x =
array([[  60,  456,  -21,  -22,    1,    0,  637, -192, -446,   42,  325],
       [ 630,  456,  315,  711,  -47,  508,  497, -124,  367,  700,  559],
       [-184,  537,  -21,  -89,  336,  225,  708,  284,  219,  108,  168],
       [-428,  375,   35,  511, -143,  -57, -206,  148,  588,  371,   12],
       [ 467,  213,  427,  844,  336,  338,  286, -260,  440,  173,   90],
       [ -21, -111,  259,  244,  -47,  -57,    5,  352,   -3,  371,  872],
       [-509,  537,  203,  378,  240,  395,  286,   80,  662,  173,   90],
       [ 386, -436,  -21,  378,  192,  282,  708,  488,  588,  766,  403],
       [ 304,   51,  -77,   44,  192,  225,  356,  352,  367,  108, -223],
       [  60,  213,  -21,  511,  -95,  225,  145,   80,  219,  305,  325],
       [ 304, -111,  203,  178,  192,  451,  286,  352,  293,  -90,  481],
       [ 223,  537,  259,  311,  192, -170,  -65,  284,  145,  305, -379],
       [ -21,  294,  259,  244,  288,  225,  145,  352,   71, -156,  246],
       [ 386,  537,  483,   44,    1, -226,  286,   80, -150,  437,  168],
       [-102,  618,  707,  244,  -95,  225,  567, -328,  293,  437,  325],
       [ 142,  618,  259,  311,  432,    0,  497,  488,   -3,  437,  -66]])
x[0, 0] -> 60
x[13, 0] -> 386
x[7, 5] -> 282
x[:, 1] -> [456, 456, 537, 375, 213, -111, 537, -436, 51, 213, -111, 537, 294, 537, 618, 618]
x[9, 4] -> -95
x[7, 9] -> 766
x[12, 3] -> 244
x[8, 8] -> 367
x[11, 0] -> 223
x[:, 8] -> [-446, 367, 219, 588, 440, -3, 662, 588, 367, 219, 293, 145, 71, -150, 293, -3]
x[13, 4] -> 1
x[1, 2] -> 315
x[8, 1] -> 51
x[:, 7] -> [-192, -124, 284, 148, -260, 352, 80, 488, 352, 80, 352, 284, 352, 80, -328, 488]
x[8, 5] -> 225
x[:, 6] -> [637, 497, 708, -206, 286, 5, 286, 708, 356, 145, 286, -65, 145, 286, 567, 497]
x[3] -> [-428, 375, 35, 511, -143, -57, -206, 148, 588, 371, 12]
x[4, 6] -> 286
x[14, 3] -> 244
x[10, 9] -> -90
x[2, 5] -> 225
x[10, 6] -> 286
x[6, 0] -> -509
x[10, 3] -> 178
x[7, 2] -> -21
x[4, 9] -> 173
x[4, 1] -> 213
x[2] -> [-184, 537, -21, -89, 336, 225, 708, 284, 219, 108, 168]
x[14, 10] -> 325
x[3, 0] -> -428
x[10, 10] -> 481
x[13, 5] -> -226
x[9, 5] -> 225
x[9, 9] -> 305
x[11] -> [223, 537, 259, 311, 192, -170, -65, 284, 145, 305, -379]
x[14, 9] -> 437
x[1, 3] -> 711
x[12, 4] -> 288
x[4, 10] -> 90

B =
[[ -81.5 -124.6   -9.5  -90.8  -72.4  -61.1  -30.0 -105.9 -137.1  -27.2
   -67.7   68.6]
 [ -34.5 -143.8  -84.3  -69.4 -136.6  -24.7 -174.6  -38.2  -32.2 -195.6
    -8.7  -56.6]
 [-134.9  -43.3 -168.6  -88.4 -112.7 -120.6 -165.5  -62.0  -42.0  147.8
   -83.7 -109.9]
 [ -54.6 -178.4 -115.4  -80.6  -77.1 -211.6 -112.9  -50.8  -64.9   55.2
    77.2  -71.4]
 [  36.6 -104.5 -116.4  -35.8  -61.4    3.0 -115.7  -43.4 -165.9  -67.7
   -48.5  -79.6]]
Indices start at 0.
(0, 0): -81.5
(4, 9): -67.7
(2, 10): -83.7
(0, 6): -30.0
(0, 3): -90.8
(3, 5): -211.6
(4, 10): -48.5
(1, 3): -69.4
(2, 3): -88.4
(4, 5): 3.0
(1, 6): -174.6
(1, 5): -24.7
(3, 4): -77.1
(0, 10): -67.7
(1, 7): -38.2
(3, 9): 55.2
(4, 1): -104.5
(0, 2): -9.5
(2, 5): -120.6
(0, 1): -124.6
(1, 2): -84.3
(2, 7): -62.0
(0, 7): -105.9
(4, 0): 36.6
(4, 11): -79.6
(0, 4): -72.4
(2, 0): -134.9
(3, 1): -178.4
(1, 4): -136.6
(2, 11): -109.9

a =  19   14   14    9    9   -9   49  -41    8   32   46
a[0] => 19
a[-2] => 32
a[-7] => 9

grid = array([-0.12,  0.07, -0.19,  0.18,  0.00])
grid[0] -> -0.12
grid[2] -> -0.19
grid[1] -> 0.07
grid[4] -> 0.00

M =
array([[ -9,  -3,  -4,   0,  14, -21,  22,   7,  16,   7,  25,  12],
       [ 14,  18,  16,   4,  -2,   8,  -2,  -7,  -6,  19,  16,   6],
       [-33, -25, -32, -20,  15, -13,  14,  -2, -20,   7,   2, -11],
       [  5,   9,   8,  11, -12,  -2,  -5,  19,   7,   2, -13,  19],
       [ -3,   3,   1,   2,   4,  12,  -7,  11,  24,  -6,  -5,  18],
       [ -7, -12, -10,  -9,   9,  -5,   6,  -9, -12,  18,  15,   4],
       [ 18,  14,  16,  10, -10,  43, -34, -19,  24,  10, -17,  47],
       [ 11,  14,  14,   9,  -6,  18, -16,  10,  33, -37, -38,  11]])
Rows and columns are counted from 0.
(0, 0) = -9
(5, 0) = -7
(4, 7) = 11
(1, 4) = -2
(0, 7) = 7
(7, 9) = -37
(5, 2) = -10
(4, 1) = 3
(5, 9) = 18
(6, 0) = 18
(2, 9) = 7
(6, 7) = -19
(2, 1) = -25
(3, 2) = 8
(4, 0) = -3
(2, 10) = 2
(1, 11) = 6
(7, 11) = 11
(2, 4) = 15
(0, 11) = 12
(7, 7) = 10
(4, 10) = -5
(6, 9) = 10
(6, 5) = 43
(3, 4) = -12
(5, 10) = 15
(3, 7) = 19
(4, 11) = 18
(2, 2) = -32
(5, 4) = 9
(6, 11) = 47
(5, 6) = 6
(1, 10) = 16

arr =
[-0.04 -0.12 -0.12 -0.14  0.14 -0.03 -0.03  0.01 -0.02 -0.05  0.03 -0.05
 -0.17 -0.08]
arr[0]	-0.04
arr[9]	-0.05
arr[2]	-0.12
arr[4]	0.14
arr[6]	-0.03
arr[8]	-0.02
arr[10]	0.03
arr[1]	-0.12
arr[12]	-0.17
